In the data rows, zero lies at 4.5, halfway between 4 and 5.
Some points:
tensor([5, 5, 3, 5, 2, 8, 6, 3])
tensor([5, 5, 3, 4, 5, 7, 6, 4])
tensor([2, 4, 5, 3, 5, 5, 4, 6])
tensor([6, 6, 3, 6, 5, 4, 7, 3])
tensor([7, 7, 3, 7, 4, 4, 4, 2])
tensor([2, 4, 5, 4, 2, 6, 4, 6])
tensor([7, 7, 3, 5, 5, 4, 0, 2])
tensor([4, 2, 7, 2, 4, 4, 6, 7])
tensor([7, 7, 3, 5, 7, 8, 6, 3])
tensor([4, 2, 8, 1, 6, 5, 5, 6])
tensor([7, 7, 3, 6, 2, 4, 0, 2])
tensor([2, 4, 7, 4, 3, 4, 5, 5])
tensor([6, 6, 3, 6, 3, 5, 6, 3])
tensor([5, 6, 2, 7, 5, 4, 0, 5])
tensor([3, 4, 8, 2, 4, 5, 5, 5])
tensor([4, 4, 3, 4, 5, 6, 3, 5])
tensor([6, 6, 3, 5, 6, 6, 4, 3])
tensor([3, 4, 7, 3, 5, 4, 5, 5])
tensor([4, 4, 3, 4, 6, 4, 4, 5])
tensor([3, 4, 4, 5, 6, 4, 6, 5])
tensor([2, 4, 5, 4, 3, 5, 4, 6])
tensor([7, 7, 3, 6, 6, 5, 5, 2])
tensor([7, 7, 3, 7, 6, 5, 5, 3])
tensor([2, 4, 5, 3, 5, 6, 5, 6])
tensor([5, 5, 3, 5, 6, 6, 7, 3])
tensor([5, 1, 7, 2, 3, 3, 6, 7])
tensor([5, 5, 3, 5, 6, 4, 5, 4])
tensor([5, 0, 5, 4, 3, 0, 3, 9])
tensor([3, 4, 4, 4, 5, 4, 5, 5])
tensor([4, 5, 3, 7, 2, 3, 4, 4])
tensor([5, 1, 7, 0, 4, 5, 1, 7])
tensor([2, 4, 5, 5, 6, 3, 6, 6])
tensor([2, 4, 5, 4, 3, 6, 6, 6])
tensor([3, 4, 8, 3, 4, 3, 5, 5])
tensor([4, 5, 3, 5, 4, 5, 5, 5])
tensor([6, 6, 3, 7, 5, 6, 5, 3])
tensor([2, 4, 6, 6, 2, 0, 4, 6])
Along one direction, these points spread out more than along any other. How far along it is each point below, from 0 to 99? The average is 50, and the first point in the table lies past the average.
tensor([2, 4, 5, 5, 6, 3, 6, 6]) 41
tensor([6, 6, 3, 6, 3, 5, 6, 3]) 65
tensor([2, 4, 5, 4, 3, 5, 4, 6]) 39
tensor([2, 4, 5, 3, 5, 6, 5, 6]) 39
tensor([3, 4, 8, 2, 4, 5, 5, 5]) 33
tensor([2, 4, 5, 4, 3, 6, 6, 6]) 40
tensor([4, 4, 3, 4, 5, 6, 3, 5]) 52
tensor([7, 7, 3, 7, 6, 5, 5, 3]) 73
tensor([3, 4, 4, 5, 6, 4, 6, 5]) 48
tensor([4, 4, 3, 4, 6, 4, 4, 5]) 50
tensor([4, 2, 7, 2, 4, 4, 6, 7]) 27
tensor([3, 4, 8, 3, 4, 3, 5, 5]) 33
tensor([4, 5, 3, 5, 4, 5, 5, 5]) 54
tensor([7, 7, 3, 5, 5, 4, 0, 2]) 71
tensor([7, 7, 3, 6, 6, 5, 5, 2]) 73
tensor([7, 7, 3, 6, 2, 4, 0, 2]) 71
tensor([6, 6, 3, 6, 5, 4, 7, 3]) 65
tensor([2, 4, 6, 6, 2, 0, 4, 6]) 36
tensor([6, 6, 3, 7, 5, 6, 5, 3]) 69
tensor([4, 2, 8, 1, 6, 5, 5, 6]) 27
tensor([5, 1, 7, 2, 3, 3, 6, 7]) 25
tensor([2, 4, 7, 4, 3, 4, 5, 5]) 36
tensor([5, 5, 3, 5, 6, 6, 7, 3]) 61
tensor([5, 5, 3, 5, 6, 4, 5, 4]) 58
tensor([3, 4, 7, 3, 5, 4, 5, 5]) 37
tensor([6, 6, 3, 5, 6, 6, 4, 3]) 66
tensor([3, 4, 4, 4, 5, 4, 5, 5]) 45
tensor([2, 4, 5, 4, 2, 6, 4, 6]) 40
